Each path below is one point turned by a fixed rotation once a step. After each direction that follows a path, write how fast that rotation turns it, in degrees per step (0 if it stays still).
Each turn is a multiple of 5 degrees from 10 to 175, or 0.
Each row of a path follows its step; steps can be skipped.
Path 1:
step 5: [ -4   6 -12  29  12  26  17 -13 -42  31  -5  18 -14   5 -33 -26  -2  -1
  -5  22  38  13  -7   3  -8 -30   4  45   5  21 -26 -20 -18   1  53  -2
  25  41 -14  23 -12  48 -58  21   0  -9  11 -23   9 -29 -12  -6   0  23]
step 6: [-22   8   4   2  39  23 -18   8   6  52  48   6 -41  23  14  17  -2 -21
 -29  29  -7 -38 -26  19 -18  -7  11   9 -29   4 -14 -24 -38 -35 -15 -17
 -15  -4 -14  21  -7  17   9 -31  36 -23   5  29   2  23  48   1   3   2]
step 17: [ -1   1   0  10  13  17  -3  23  18  69  26 -35 -34  32 -27 -15  -9  11
   8  32  14   9 -18  12 -22 -20  11   8 -43  11 -26 -13 -46   2  28  -6
  17 -34 -26  29  19  41  -9  11   8 -26  -5 -10 -13   5  41  11   9 -16]
step 18: [ -3   6   2 -22  29 -13 -30   1 -48  -3  42  17 -56 -14  -3 -15  26 -42
  -7  13 -11 -10   9 -21  10   7   2  39  -3  23 -37   9 -23 -15  18  17
 -43  19   3   2 -18   2  -9   3  50  22  38  -6  -8 -21  35 -26 -16   5]
step 21: [-18  21  14   3  33  74 -11  16 -45  26  22 -11   3 -22  -3 -26  17 -36
   5   0  -9 -28   0  -7 -13 -14 -12  -3  -9 -10  -8  49  -4  10  34   4
  12  30  23  40  -9  19  10  18  30  -6 -21   1  24 -27  21 -38 -24 -10]
step 24: [ 40  30  33  13  -7  24 -23 -11 -26  -6   7  15 -30 -15  -4 -24  37 -44
  14  23  -8  38 -12 -11 -24   8 -25   8 -36  11 -14  13   8 -46 -25 -31
   2  -3  15   6  21  15 -11  30   2   6 -13 -19  12 -52  10 -45 -18  27]
step 28: [-13 -22 -23   4   1  12 -10 -11 -12  30 -12 -19 -17 -19 -10 -23  10  28
   1  15  -2  44 -28   3 -46  -9   0  33   1  -1 -34 -18 -21  -7   6  14
  38   5 -32  30  38  59  -2  13  -6 -38   1 -42 -14 -37  18  42   7   6]
step 33: [  4  30  23  -9  -1   4  24 -13 -43  44  -7  15  -2   8 -18  -6 -12 -19
 -32  22  19 -13   1  -3 -33 -14 -12   1 -24  28 -30  14  -1 -32  26  30
 -15  -3  -3  18 -26  72 -12  -9 -13 -39 -26  10 -15 -40  -3 -28 -26  17]
Speeds:
[ -2   5   1   6  10  -1 -12  -8  -3  -9  -7   4   6   6  12   2   5  10
  -4  -6  -2   7  -1  10   8  -2 -10  -6  -3   9  -8  -3   5   6  -3  -6
  -1 -11  -5  14   6   6   8   4   2   0   5  -5  -3  -4  -8  -5   4  -4] -> 90
[ -1  -5  -1   8  -4  -2   7  10   7  -9   2   7   3   6   0  -5   6  -9
  -6   9  -3 -13  11  11   9  -1  12  -4  -7  -2   4   8  -6  -3   8   4
  -4   4 -12   8   7   5  -4   0   6  -3  -2  -4  -2 -10  -6  -1   1  -6] -> 90
[ -7   5   4   0  -2  -6   4   6  -1   1   3   6  17   3   0  -1   0  -8
   1  -6   9  14   0   0  -1  -4  -7   2  -1  -1  -6 -10  -4   7  -5  10
  10   6  -7   2   4  -4 -16 -14  -8   1  -3  -5   1  -2   7   4   8  -6] -> 125
[ -3 -10   0 -12 -10  10   0  -2  14   3  -4   6   1  -6   4   4  10   3
  -6  -6  -5   8   5  -1   5   4  -1   6  -1 -11   1  -4  -8   1  -9 -11
  -6   3   3   7   1   0   0   7 -11   6 -13  -5  -7  -6   0   2  -7   0] -> 25
[ -7  -8 -10   2   1  -2  -5   0   8  12  -3  -5  -9   1   6  10   3  -5
   3   3   2   4  -7  -5   5  -5   8  -9   1   6   9  -5  -8  15   3  -3
   4  -5  -9  -2   0   5 -10   6  -1   2   2   2   9   1  -8   6  11  11] -> 125
[  3  -1  -2  -5  -1 -11  14  -5  -6   3  -4  -2   3   0  -2   3   3   1
  -4   8 -15  -2  -4   7  -4  -8   7  -2  -8  -3  -6 -10   1   8   5 -10
   6  -1  -2   2   8   6  13 -15  -4   1  -3   3  -6   8   5   7  -4   9] -> 130
[ -7  -3   7   5   0   3   2   2  20  -4   0  -8  -3   7 -15  -3  -9   8
  -6  -9  -4   5   1   9   2  -8  -3  11   5   4   4  -8  -2  -3   4  -6
   2   4   1  -4   4   7  -1  -1  11  -2   4 -11   5  13   0   0   0   0] -> 125
Path 2:
step 8: [-10 -35   1  16  -9   6 -17  12   9   7   3 -19 -19  28 -26 -40  22 -18
  37 -16  76  15  -4  20  18 -15  10   1  -7 -30  -2   0  39   3 -17  -8
 -25 -42  -7  18 -21  19  14 -52  16  -2  -5  32  -7  -2  17 -34   9  41]
step 24: [  3 -26 -35  26 -16  -6   8  -8  37 -15 -56 -10 -23  -7 -12   7  -9  14
   6  16  49  32 -26 -34   9 -13  10 -31  42 -27 -29  -6   1   2  15 -26
  17  -8 -11  19  11  13  16 -16 -29  27  -6  17 -11  46  12 -61   5   4]
step 26: [ -8  18 -45  -6 -11 -29   5   0  18   1 -22 -29   4  48  -2  -1  38 -14
  40  30  -5   8  -8 -39  50  28 -13 -41   9   6  -7  16  -6  13   8 -37
  27   1  20  -7  19  15 -18 -28  16   4  10  42  38  27 -16 -39  -6  18]
step 27: [  4  36 -13  -2 -39 -27  29  14  19 -28 -21  27  44  13 -21 -28 -32  18
  -4  -6  27   1 -33  14  30   1  10  -5  28  11   7 -33 -17  -4 -45  18
 -15  13  16  17  46  -5  -6  27  -9   1 -17  31  43  16 -12 -47   3 -10]
step 29: [ 33   6   1  14 -38 -45  25  21  46 -10  -6  43  14  -1  20 -62  22 -15
 -21  26  41   4  -3 -31  18  30 -40  15  -8  12 -30   3  12   5   9  -8
 -25  14  -4  -8  21 -11 -23  -7  10  -7 -15  19  26 -41   0 -31  10  -4]
step 30: [ 36   6   7  27   2  34  -2  35  57 -29  10  48 -15  30  -8   7 -26  14
  24  16  32  59 -12 -21 -26   1  27  -3 -33  18  16 -26 -14  15 -13  28
 -30  21  28   6  13 -17  -1   2  48  -6  13   0   3  -8   1 -13 -13 -15]
step 34: [ 19  36  -9   8   8 -23   8  24  -3 -15 -45  51 -14   3 -18 -29 -17   7
   9   0   2 -20 -33  38  -9   0  -4 -17  26  -4 -19 -33 -42 -16   6 -10
  -4 -50 -51  14  27  33  -5  -1 -14   5 -45  16  14  25  38   5  -3  20]
step 35: [ 15  23 -15   0  53  -1 -40  -2 -13  20 -22  21  21  36  28  -1   6  32
  51  -3  15   7 -11 -15 -14  51  -6 -33   8  32 -13  32   8  22  11 -11
  35 -22  -3  12  45  12 -31  -1  26  23   6  26   6  -2  21 -19 -27  22]
Speeds:
[  1  -8   8  -5   9  -5   1   8  -1   4  -5   0  -3   5   3  -2  -6   0
  12  -1   2  12   2   1  -1  10  -2   8   1  -2   3   8  -8   0   2   3
  -2 -13 -18  11   5   3  -1   8  -2 -11   2  -5  -5  -1   0  14   6  -6] -> 25
[ -1  -1   5  -3  -2  -3  -5  -9   9   4   2   1   8   5  12  -7   8  -7
  -5   1  -4   0   2 -11  -3   2   3   4  -7  11  -3   7 -18  -9   3  -4
   6   2   1  -5  -3  -1   5  -7   3  -5   2  13   2   1 -14   5  -5  -9] -> 110
[  3  -4  -5   3  -7   8  23  -8   3  10   3 -10  11   8  -5  -6  -1   0
   9  -6  -5  -1  -1  -1   4   5  -2   5  -8   1   2  -6   5   1  -2  11
  -3  -2  -4  -4   9  -8   4  -5   6   0  -4   9  -6  -7  -1  -1   5   4] -> 35
[ -7   2   2  -6  -3  -4   6   6  10   0 -13  -4  -4   1 -12  -3   0   2
   7 -13   7   3  -3  -2 -10  -4   8  -3  -1  -6  -1  -2   5  -5 -15  -1
  -8   3   9   7  -3   3  10  -5   3   0   8   1  -2   4  -4   0  -6 -18] -> 115
[  1  -7  -9  20  -1  -3  -5  -8   0  -2   2   0  -6  -2   3  11   1 -12
  -2  -1  10   4   5   5   4   9  -3   9  -2  -2 -11  -7  -4   3   0  -3
 -13   2   3   1   0  -9   8   5   8   8   3  -4  -6  -6   1   6  -5 -10] -> 45
[  2 -10  -1  11   0  -5   6  11  -3   5   2   4   2  -2 -10   5   2  -3
  -5   8   1  -4 -11   3   3   1  -3  -9 -11   9   5  17  -2   3 -11   0
  -6  15  -9  -6   2   3   1   4  -1  -1   6  -2  -1  10  -7  -2   5  -1] -> 25
Path 3:
step 6: [ -5  -4 -24 -43  11  26   5  -1  38 -30  40  14  26  22   0  26  30   8
 -18  18   8 -12  10  30 -47  16  19   9 -14  -3 -23   4 -13  11  10 -15
   6 -18   4  54  -7   1 -17  11  41 -10  29  43 -13 -15 -12  -9  22 -19]
step 10: [ 28 -38 -21 -43 -40  15 -23   1  20 -39 -28   8   4 -16  10  -9 -29 -10
 -13  -5 -19 -16   3 -24 -19   6  24  -3 -22  24  21 -18 -27 -14 -23  -7
 -34  -3  27  22   7 -17  22  49 -32  14   2  25  32  -9 -12  25  -8   9]
step 11: [ 18   6  15  -6   7  -3  35 -15   2 -29   2   5  10  10  -2  34 -21 -39
 -17  11  39 -15   1 -31 -23  35  -3 -19 -10 -19   3  -9 -46  -3  32 -24
 -34   8 -79   3  32   7 -16   6   8  23   9 -15  12  -6  24  -2  -5 -14]
step 14: [ -9 -12   2   9 -35  21   0 -19   0 -41  39   5  45  14  32   5 -33  17
  -2 -22  -9 -32 -18  -4   8 -33   3  42  11  -9   0 -63   3  24   4  -2
  30 -10 -34  50 -16  -7   2  -2   7 -21  -6   7   9  -3 -17 -13   9  -8]
step 16: [-26   1 -11  25  20  36  17 -29  33 -17   2  51  15  15  12   1   7 -29
   6 -20   8 -27  37   5 -24   7 -28  20 -14  17 -35 -26 -17 -54  15  23
   0 -18 -11  19 -10   4  11  13  -7 -30 -35 -16   1 -14 -22  -2  10 -31]
step 19: [ 43 -23  20 -22 -52   1  15  -7  34   8 -14  -8 -26  -7  23  -7 -30 -15
 -20  23 -27  -4   9  13  11  33  11  26  -7  17  14 -23 -14  -3  21 -16
 -24   9 -52  -5  15 -33 -14 -10   7 -17 -21   5   3 -23 -23  35  49   3]
step 24: [-16 -26   5   7  -2  -9 -39  22  39 -11   4 -13  47 -22 -29  22   0  -6
  12   0   2 -17  10   7   7  -4 -28 -30  -3 -15 -34 -35 -40 -16 -14  25
  28   0 -25  15  -6 -17  15 -17  13 -24  11   8  -8 -19 -42  41  48  -5]
step 26: [-10  -6 -35  -9  -1   2 -30  -7  22  19  -4  -4  35   8  29  32  20 -60
  -4 -18  10  36  16  15   8  -8   3   2 -33  -8   3  19 -39 -19  24  -1
  19   8  29  35 -19 -27  14   9  31 -32  22 -44  17 -18   9  10   7  -5]
Speeds:
[ -5   2  -4   5   2  -7   4  -3  11  -6 -11  -3  -6  -1  -1  -7   4 -12
   2   6  -7   1   2   4  -5  10  -8   3   6  -4  -4   3  -4  -5  -5   7
  12  -2  -4  -7  -3  12  -4 -14  -9  -2 -13   1  -8   0   2   7   3   6] -> 95
[ -1 -13   3   0  11   7   7  -7   4   9   1   8   0  -3   8  -2   8  -1
   3  -1  -8  -1  -3   9 -11   2  -3   7  -2  10  10  10   7  -2   0   5
   1  -7   3  -1  -1 -18  -4   4   8  -7   2   0 -13  -3   7   0   4   1] -> 35
[ 10   2  -3  -8  -1  -7 -13   5   7   4  -2  -7  -4  -2   5   3  -2  -2
  -1   3   2   4  -3  17  -2   1  17 -13  -8   0   3   4  -6   3  -4  -1
   8 -14   2   6   4  -6  -8  -3  -4  -5   3   0  -1  -1 -10  10  -2  -2] -> 160
[  8  -2   8   1  -3  -1  -6   3  -9  -3  -7   3  -2  14  -4   1   6  -3
  -3  -7   1   2   4 -10 -10   1  -7 -10   2   5   1  -6  11  -1  -9  -3
  -2 -18  -1   5  -4  -1  13  -5  -1  -2  -3  -3  -1   8   7  11   3 -11] -> 55
[ -8   0   6  -5   4  -3   1   8   2 -10   5  -2   8  15  -7  10   3  -8
   0 -14  -9   9 -12  -1   5   6   3   0   0  -3   0   6   1  12   8  -2
  -4  -5   5   7  -8   0 -11  -5   2   4  -3  -6  -2   0   2  -3   1  12] -> 125
[ -5   3  -5   1  -5  -8  -6  -4   2   6  -5 -12   3  -2  14   1  -5  -4
  11   0  -2   4   0  -3   6 -13  -5   7   4   7  10   5   8   8   6 -14
   3  -3   4   3   1   1   6  -5  -1  -8  -6  13   6  10   5  -5   1   5] -> 80
[ -2 -17  -4   4   6  -9  -6  -5  -4   4  16  -2  -1  -5   0   4   1 -17
 -10  -3  -7   2  -4  -2  -9 -14   5   2  -2  -1  -7  -6   2   1  -6  -2
   1   0  -9  -5   8   2   6   3  -3  12  -1  -1  -4   7  -7   0  -4   6] -> 110
